Some points, each followed by its number:
c(41, 29, 37, 28, 0, 23, 36, 41) 0
c(7, 5, 7, 21, 33, 10, 9, 26) 1
c(21, 8, 4, 2, 15, 25, 29, 16) 2
c(6, 4, 2, 27, 32, 6, 5, 22) 3
c(20, 0, 3, 6, 27, 35, 33, 5) 4
c(12, 12, 10, 18, 29, 18, 12, 36) 5
c(18, 12, 31, 16, 16, 16, 28, 17) 6
c(36, 11, 41, 21, 3, 9, 41, 1) 7
c(30, 31, 21, 21, 5, 31, 22, 37) 8
c(4, 6, 17, 27, 32, 5, 8, 24) 9
c(15, 18, 4, 12, 31, 24, 12, 2) 10
c(21, 10, 38, 24, 19, 12, 39, 14) 11
c(23, 16, 25, 7, 22, 21, 32, 6) 12
Which three points above are nearest to each new point? Their numbers follow each, smallest number first.
c(25, 28, 25, 11, 16, 29, 23, 27) 6 8 12
c(16, 30, 18, 32, 29, 19, 11, 9) 6 9 10
c(20, 15, 11, 7, 21, 17, 29, 24) 2 6 12
c(21, 16, 6, 0, 12, 28, 38, 26) 2 4 12
c(33, 25, 20, 10, 12, 37, 31, 30) 2 8 12
c(31, 34, 19, 14, 13, 32, 23, 29) 0 6 8
c(23, 14, 9, 5, 8, 21, 32, 31) 2 6 8
c(16, 37, 32, 41, 10, 17, 5, 41) 0 5 8
c(9, 2, 24, 31, 34, 4, 19, 21) 1 3 9
c(37, 36, 17, 16, 2, 33, 25, 38) 0 6 8
c(27, 36, 8, 23, 11, 26, 30, 34) 0 5 8
c(15, 35, 4, 37, 1, 28, 4, 41) 1 5 8
c(31, 10, 12, 0, 7, 27, 40, 20) 2 4 12
c(40, 26, 0, 12, 3, 38, 31, 35) 0 2 8
c(7, 8, 36, 30, 30, 3, 9, 15) 1 6 9
c(14, 17, 1, 6, 24, 41, 14, 39) 2 5 8
c(29, 41, 16, 17, 22, 39, 20, 14) 8 10 12
c(34, 41, 34, 12, 20, 39, 26, 28) 0 8 12
c(16, 7, 27, 16, 23, 13, 22, 18) 6 11 12
c(0, 0, 40, 41, 39, 0, 3, 0) 1 3 9
c(36, 40, 25, 18, 33, 33, 13, 25) 5 8 12
c(28, 34, 22, 19, 11, 33, 18, 37) 0 5 8
c(30, 13, 41, 25, 4, 6, 41, 0) 6 7 11
c(38, 38, 23, 20, 15, 38, 18, 30) 0 6 8
c(32, 32, 27, 17, 4, 31, 25, 38) 0 6 8
c(10, 25, 5, 30, 25, 22, 6, 40) 1 3 5
c(28, 39, 18, 22, 33, 37, 16, 23) 5 8 10
